(in the rows, 128 means zero)
One turn moves each row of this set onto another row. After a few examples, where does it send each row asked below?
J_449: [119 161 116 117 137 175 122 136 131 138 143 127 131 148 108 103 146 144
  99 106 116 104 147 126 110  96 110 123 146 129 162 134 133 108 137 202
 146 149 180 156 119 105 143 136]
J_340: [121 150 140 101 124 147  83 128 120 149 120  78 137 129  96  76 146 145
 159 144 141 121 138 131 123 116 141 141 164 123 129 124 126 136 131 172
 128 136 146 181 144 112 140 131]
J_580: [122 148 129  92 110 146  91 122 136 141 119  95 147 146 112  71 162 139
 153 144 121 139 139 122 142 128 159 146 152 138 140 151 138 119 150 178
 157 135 130 149 136 122 153 142]
J_707: [117 136 126  89 101 142 150 152 129 129 153  85 150 133 131 113 151 129
 120 135 127  91 124 130 104 131  99 109 120 129 144 113 135 120 150 152
 139 144 158 160 141 102 145 163]
J_553: [123 154 133 114 102 120 103 121 110 145 124 148 135 171 150 104 165 120
 126 154 140 121 127 103 116 127 126 129 175 124 116 135 133 150 134 134
 140 129 145 143 169 124 143 136]
J_264: [110 150 131  80  84 143 112 118  98 109 128 130 163 141 125 108 143 158
 144 140 145 111  99 111 146 124 117 139 160 132 109 127 126 143 139 149
 123 137 134 149 138 108 135 147]
J_407: [111 157 117 120 131 150 124 104 130 130 128 127 132 130 134 102 161 121
  93  82 141 105 144 124 108 112 120  90 167 129 149 123 132 122 119 169
 135 154 159 156 124 113 154 143]
J_73: [109 160 149 110 110 156  92 148 128 135 129 105 140 122 144 101 185 148
 127 139 122 134 123 161 105  94 153 123 143 147 138 132 143 109 122 155
 135 137 164 122 138  94 143 129]
J_828: [129 158 130 126 118 147 115 121 113 134 140 155 142 143 123 113 155 146
 118  77 132 110 136 137 158 117 103 116 129 120 133 127 124 113 128 164
 125 132 145 123 113 114 145 132]
J_815: [133 171 135 113 102 153 149 108 151 127 149 131 145 107 124 118 160 152
 125 111 102  87 137 143 159 115 141 163 141 130 118 130 133 139 147 174
 125 131 181 152 133 134 142 131]
J_319: [ 96 132 122  86 143 139 139 127 132 134 155 104 156 142 110  88 147 128
 100 141 108  91 113 125 139 119 121 141 129 151 168 147 107 151 131 166
 139 139 143 151 137 104 145 158]
J_918: [118 141 115 109 106 153 138 138 118 112 135  84 150 146 146 131 185 125
 124 132 111 126 136 160 131 110 119 123 114 137 155 124 133 110 133 166
 132 137 163 123 143 105 169 154]
J_789: [130 143 121 136 114 150 144 113 142 153 125 109 143 141 136 111 156 122
  68 132 132 102 145 132  95 122 122 134 136 138 154 142 151 126 146 152
 128 140 123 150 137 105 105 140]
J_267: [118 144 121 126 113 144  87 136 100 142 130 144 141 188 121 115 151 136
 125 169 129 117 125 129 137 113 129 163 152 120 132 141 125 119 150 160
 137 125 160 133 173 112 143 142]
J_711: [130 146 133 106 102 142  82 106 123 155 112  96 136 139 112  93 163 143
 148 153 126 128 154 133 125 109 147 124 163 134 134 150 120 135 128 147
 124 143 123 152 111 141 150 137]
J_397: [127 151 120 115 110 143 171 120 113 145 134 108 134 135 133 117 165 117
 140 163 134 109 151 151  90 117 110  98 137 128 156 118 131 121 125 164
 131 125 148 127 139 112 144 151]
J_422: [126 138 114 119 118 161 118 124 136 121 122 141 125 167 123 102 146 107
 105 105 127  93 173 124 111 114 127 125 153 150 160 125 125 118 145 185
 136 152 148 135 129 100 170 149]
J_168: [123 152 117 100 152 146 143 104 100 135 137 107 143 106 117  92 142 123
 109 158 112  92 137 133 118 122 121 116 157 157 167 128 114 155 118 167
 114 122 146 143 149 111 135 141]
J_915: [112 168 119  92  97 152 109 111 102 103 132 133 151 153 124 121 162 164
 148 162 136 141 112 130 157 115 116 152 151 136 121 141 115 141 127 171
 134 127 169 141 132 116 151 142]
J_149: [124 135 121 106 133 147 132 119 117 130 133 106 149 140 146 105 168 117
 113 139  83 111 134 136 135  99 131 131 137 162 163 139 108 171 110 166
 123 132 138 125 131 107 165 132]
J_234: [121 169 128 111 115 131  82 132  91 140 148 132 148 142 133 113 159 158
 112 148 122 113 108 115 130 122 114 141 164 115 130 130 143 127 144 143
 136 125 176 158 162 138 127 131]
J_333: [125 167 140 102 100 134 116 128 162 131 147 150 136 153 124  93 181 117
 108 144 117 122 155 144 153 102 156 147 138 109 144 125 142 115 122 182
 143 117 170 171 138 129 137 112]
J_159: [131 149 129 127 102 160 158  99 147 136 129 145 140 130 109 121 142 136
 127 133 121  80 148 161 154 108 150 162 145 128 110 139 112 128 148 171
 107 132 151 128 143 118 147 144]
J_244: [147 173 135 120 133 166 131 132 123 139 125 152 115 154 107 106 135 140
 118 118 143 117 156 135 140 118  85 118 137 134 117 133 116 126 131 184
 123 128 163 136 130  87 144 135]
J_933: [122 166 134 113 102 153 134 128 118 169 143 112 134 128 112 112 156 134
 109 182 152 102 137 116 148 117 140 185 114 136 168 131 125 131 149 164
 136 144 152 162 133 112 142 138]
J_598: [122 153 130  93  82 140 124 109  94 125 129 156 145 161 124 106 147 147
 170 169 144 109 132 127 135 120 123 150 160 139 135 130 125 150 130 161
 130 123 144 145 126 112 142 138]
J_177: [102 130 146 104  98 129  90 137 150 147 144 114 147 134 134  89 155 128
 127 141 142 108 120 143  97 128 147 119 137 160 136 116 125 121 144 129
 153 146 160 155 126 104 153 154]
J_649: [123 158 132 135 126 146 122 129 157 125 138  81 137 146 131 133 172 130
  66 127 131 113 149 125  99 115 109 157 128 130 153 124 129 139 139 159
 121 139 153 160 141 112 134 137]
J_263: [134 168 148  98 117 135 125 129 134 117 146 158 122 154 123  93 150 125
 123  92 147  94 165 115 146 146 101 133 136 138 142 122 128 126 139 164
 138 127 160 146 127 108 154 147]
J_924: [128 153 129 105 110 144 101 125 164 128 129 126 136 132 107 101 149 117
  76 147 143 124 137 138 147 116 136 121 148 117  97 114 115 117 131 160
 113 135 162 183 155 112 140 133]
J_860: [146 141 128 114  87 146 110 129 143 145 134 154 148 133 117  99 142 120
 101 149 110  99 153 133 129 100 150 124 151 111 120 112 130 106 141 165
 108 126 122 142 131 128 125 114]
J_435: [129 163 139 111 102 144 166 102 167 135 132 134 132 122 123 113 151 129
 123 119 133  91 137 133 139 119 137 143 155 125  93 131 113 160 134 159
 121 140 159 154 145 120 151 144]
J_138: [117 160 142 107 118 150 106 136 144 144 139 124 134 128 107  95 152 135
 138 185 142 119 146 141  74 120 141 125 153 151 144 119 119 106 147 164
 138 122 153 114 137 110 147 148]
J_954: [137 183 122 120 110 157 132 107 114 162 128 103 141  88 140 116 166 136
  96 166 149 136 123 111 143 118 136 147 134 136 140 117 129 141 135 160
 130 139 143 149 139 119 146 124]
J_736: [125 148 134 119  87 143 129 130 124 154 127 108 147 129 146 111 166 112
 111 146 148 108 130 104 145 111 154 173 121 132 145 111 123 153 138 151
 128 151 109 138 140 102 162 125]
J_568: [131 148 114 156 125 141 131 110 143 142 134 111 149 148 140 117 165 113
  94 128 128 120 153 143 100 123 132 163 125 139 174 108 146 133 139 178
 144 113 148 150 145 112 131 127]

J_598 turns into J_915
J_918 turns into J_707
And these:
J_422 turns into J_449
J_711 turns into J_580
J_159 turns into J_815
J_244 turns into J_828
J_177 turns into J_138
J_789 turns into J_568
J_553 turns into J_267
J_333 turns into J_924
J_149 turns into J_319
J_933 turns into J_954

